One vector is turned by the same rotation once a step. Each row is the vector after some number of steps, and that number follows the row.
The counts run from 0 to 281.
[ 97 144 177 131 106 106 159 143 113 189 168 135 124 123 123  97 131 157
 174 145 134 137  84 150  90 161 161 125 110 174  97 127  91 100 142 108
 119 116 156 177  98 105 141 121 125 135 134  94 109 106 125 105 156  82
 125 123]  74
[135 132 137 138  73 133 148 143 135  62 121 147 129 121  75 101 138 133
  94  72 117  92 171 144 102 151 135 105 179  98  93 143 134 155 139 103
 113 160 121 111 102  86 154 148  99 145 135 141 133 156 144 124  89 140
 112 160]  242
[143 127 125 155  72 124 143 139 130  61 128 143 150 109  74 152 127 123
  84  69 117 127 173 149 122 187 134 130 142 122 106 154 128 136 129 127
  81 121 132 126 111  96 152 137 127 126 148 149 125 128 128 166  86 175
  88 162]  37
[ 91 146 112  95  92 141 139 126 100 105 119 160 148 133  65 120 146 110
  71  73 122 124 163 140  88 148 148 101 170  75  85 138 117 144 136 127
 126 139 128 142 142 123 124 128  73 148 127 127 112 112  92 132  70 140
 135 124]  28
[158 143 132 164 113 101 175 142 105 115 188 136 130 133 111 122 140 157
 187 112 105 137 113 132 116 155 117  92 100 143 148 141 116 103 173 130
 101 144  94 133  84  97 172 145 138 131 179  92 135 140 133 147  98 137
 108 175]  188
[108 150 121  74  97 115 117 146 110 128 118 124 156  97  71 117 159 107
  99  83 155 149 142 143 118 158 129  83 174 109  96 138 139 166 106 116
 103 125 102 146 155 121 114 123  81 172 107 156 100 124 120 121  54 128
 114 145]  234
[109 124 165 112 144 112 115 159 147  91 129 118 113 123 118 123 136 139
 146  88 112 107 129 107 132 174 133 117 148 166  95 149 127 164 115 131
  89 141 159 136  71  83 173  95 178 129 132 182 124  98 136 116  97 138
  84 137]  262
[111 160 124  80 104 106 111 146 113 124 130 114 152 103  70 125 147 117
 110  83 139 147 147 136 123 159 139  91 178 102  98 145 136 171 104 125
 112 126 109 153 154 123 137 111  91 174 120 151  94 137 128 124  50 148
 121 137]  233
[ 93 158 181 109 151 136 135 142 141 160 142 137 103 130 135  68 136 150
 168 126 140 108  86 129  93 143 135  95 133 166  92 144 112 154 133 106
 124 139 162 165  93  96 155 101 148 151 134 146 122 106 122  74 153  77
 127 100]  173
[151 160  88 119 113 164 145 101  85 122 149 153 147 122 103 125 170 106
 113 102 128 156 131 159 130 156 110  52 119  95 165 151 118 131 173 129
  90 143  84 140 123 129 128 149 106 139 133 135 147 138  88 155  60 140
 111 131]  212
[139 142 167 153 100 105 158 138 128  92 123 152 141  89  67 160 132 140
  75  75 125 129 130 148 104 176 137 108  96 117 106 165 102 128 125 138
 106 130 154 145 126 108 166 118 144 117 180 149 106  90  98 156 124 146
  94 144]  157
[103 149  99 100 105 158 126 139 112  86 143 140 126 164  95  97 131 119
 118  91 111 104 178 130  96 142 141 125 204  99  80 141 141 171 124 121
 123 143 131 141 114 103 163 125  86 154 123 128 116 141 115 117  71 153
 146 108]  25
[128 148 198 113 126  72 156 143 121 153 140 121 123  77 119 114 162 137
 140 114 126 140  94 158 128 175 151  89 124 142  93 126  80 145 133 120
 137 149 149 193  94 106 158 119 155 154 120 136 100 132 124 103 128  90
  92 112]  169
[ 92 144 123  81  85 150 111 139 120 138 111 145 146 112  86 103 157 108
 106  82 171 132 133 147 107 154 121  82 177 133  99 143 145 157 116 103
  87 117 112 125 139 112  93 118  79 166  95 169 119 110 130 119  80 109
 111 148]  236
[127 163 111 117  77 148 128 110 105 157 147 123 164 108 106 121 126 111
 115 139 153 162 141 195 111 188 155 124 149 118 113 146 109 145 116 114
 108  98 130 193 148 139 116 124  82 154 106 110 102 170 103 140 105 134
 139  95]  224
[117 135 192 115 131 131 153 122 135 141 110 166 112  95 123  95 169 124
  98  95 132 111  97 147 112 161 131  62 122 142  96 142  85 141 151 108
 126 156 158 151  80  98 127 130 147 128 125 167 137  91  91 102 137  82
  92 111]  268
[ 83 157 101  74 155 155 132 117  75 178 169 147 137 153 126 109 165 110
 150 130 120 165 107 133 105 147 142  88 130 124 125 120 106 126 158 140
 102 119 120 171 107 138 120 108 100 140 117 114 124  95  69 127  81 117
 137  88]  203
[111 149 198 111 125  88 147 143 125 168 137 127 122  85 121 101 162 137
 143 121 131 136  86 154 123 177 151  82 118 149  93 129  79 142 130 109
 133 146 153 186 100 102 140 117 147 153 113 136 105 119 126  98 137  86
 103 108]  170
[ 92 128 128  93  67  96 121 158 112 129 131 123 162  95  89 146 156 111
 107  94 139 157 147 153 125 191 150 128 167 148  89 126 119 131 106 121
  88 112 122 155 118 110 109 132  97 145  94 147 103 123 137 135  75 138
  86 149]  137
[120 132 149 139  52 125 164 131 132  89 117 161 137 105  69 113 147 121
  74  75 117 111 170 162 102 164 136 105 163  90  82 136 110 132 139 102
 126 152 128 132 116  99 126 157  90 135 127 127 127 146 124 133 102 132
 109 158]  244
[116 139 105 123 137 136 144 132  98 136 204 115 120 180 147 102 125 142
 211 153 104 135 130 130 117 167 147 139 143 149 120 123 114 139 156 127
 110 130 130 167  61 106 182 118 130 127 136  91 131 149 116 125 100 136
 136  94]  197
[137 167  96 135  91 201 126 118 128  95 143 139 128 162 107  73 111 135
 138 107 147 100 156 162  98 140 110 104 188  94 121 165 147 172 145 101
 105 143 117 130 121 104 152 133  88 159 127 132 137 170 136 119 104 129
 148 119]  121
[141 152 130 164 131 132 162 144 120 117 179 144 119 151 108 105 119 171
 200 107 129 128  97 121  89 140 109 101 103 156 141 160 134 104 175 125
  85 128 107 124  92  91 171 128 142 135 184 107 145 113 133 138 122 117
 117 174]  186
[ 97 137 114  86  78 134 123 132  99 155 135 129 147 120 115 109 153 102
 136 125 145 148 146 170 124 174 144 108 190 128  92 120 114 147 124 106
 107 121 110 166 114 114  98 144  68 163  70 124 121 159 135 122  78 117
 118 116]  19
[ 83 148 187  87 133 123 128 134 136 153 108 142 123  96 103 109 147 124
  94  92 152 124 106 146 103 168 153 102 132 142  69 148  96 158 105 111
 120 123 185 169 121 110 135 101 134 146 119 175 103  86  96  98 132  99
 113  98]  52
[ 96 134 165 100  99 119 146 130 126 104 109 158 126 108  87 121 162 113
  62  75 109 108 151 144 107 164 153  99 165 100  65 126  92 151 139 115
 134 166 159 143  95 104 140 134 110 139 115 153 123 112  96 116 105 126
 106 112]  147
[144 150 166 153 111 116 157 141 135  74 131 147 132 106  67 147 124 144
  85  74 117 118 137 132 101 171 145 111 104 118 103 166 111 134 128 142
 106 125 167 148 118 100 178 110 158 119 182 151 111  94 100 146 123 154
 105 151]  156
[ 93 129 155 156  64 167 143 141 145 101 125 160 136 140  97 106  94 145
 103 102 146  98 152 161  70 174 150 170 150 161  76 156 123 120 115 108
  89 105 174 136 110  95 133 125 108 117 130 134 124 108 124 133 149 132
 127 137]  249
[109 159 142 140 132 148 164 138 122 166 154 167 123 142 100  85 139 161
 173 104 151 126  72 128  74 126 100  76  88 165 137 149 123 100 161 111
  88 116 111 123 123 103 126 124 122 141 172 128 132  72 111 114 138  87
 124 162]  183
[170 170  92 144  84 150 139 108 108 107 160 121 157 115 106 122 116 123
 128 134 131 148 165 193 125 183 146 123 151  92 129 156 113 154 137 118
 109 120 120 184 127 125 163 142 107 147 132 102 119 206 120 153 100 161
 130 103]  221
[ 86 139 110 119  80 190 133 129 134 113 116 171 140 151  83 121 119 120
  87  82 157 116 157 142  79 153 120 127 154 141  91 162 143 131 129 117
  69 100 145 117 127 104 107 125  81 125 129 162 132  77 106 143 107 141
 131 147]  32
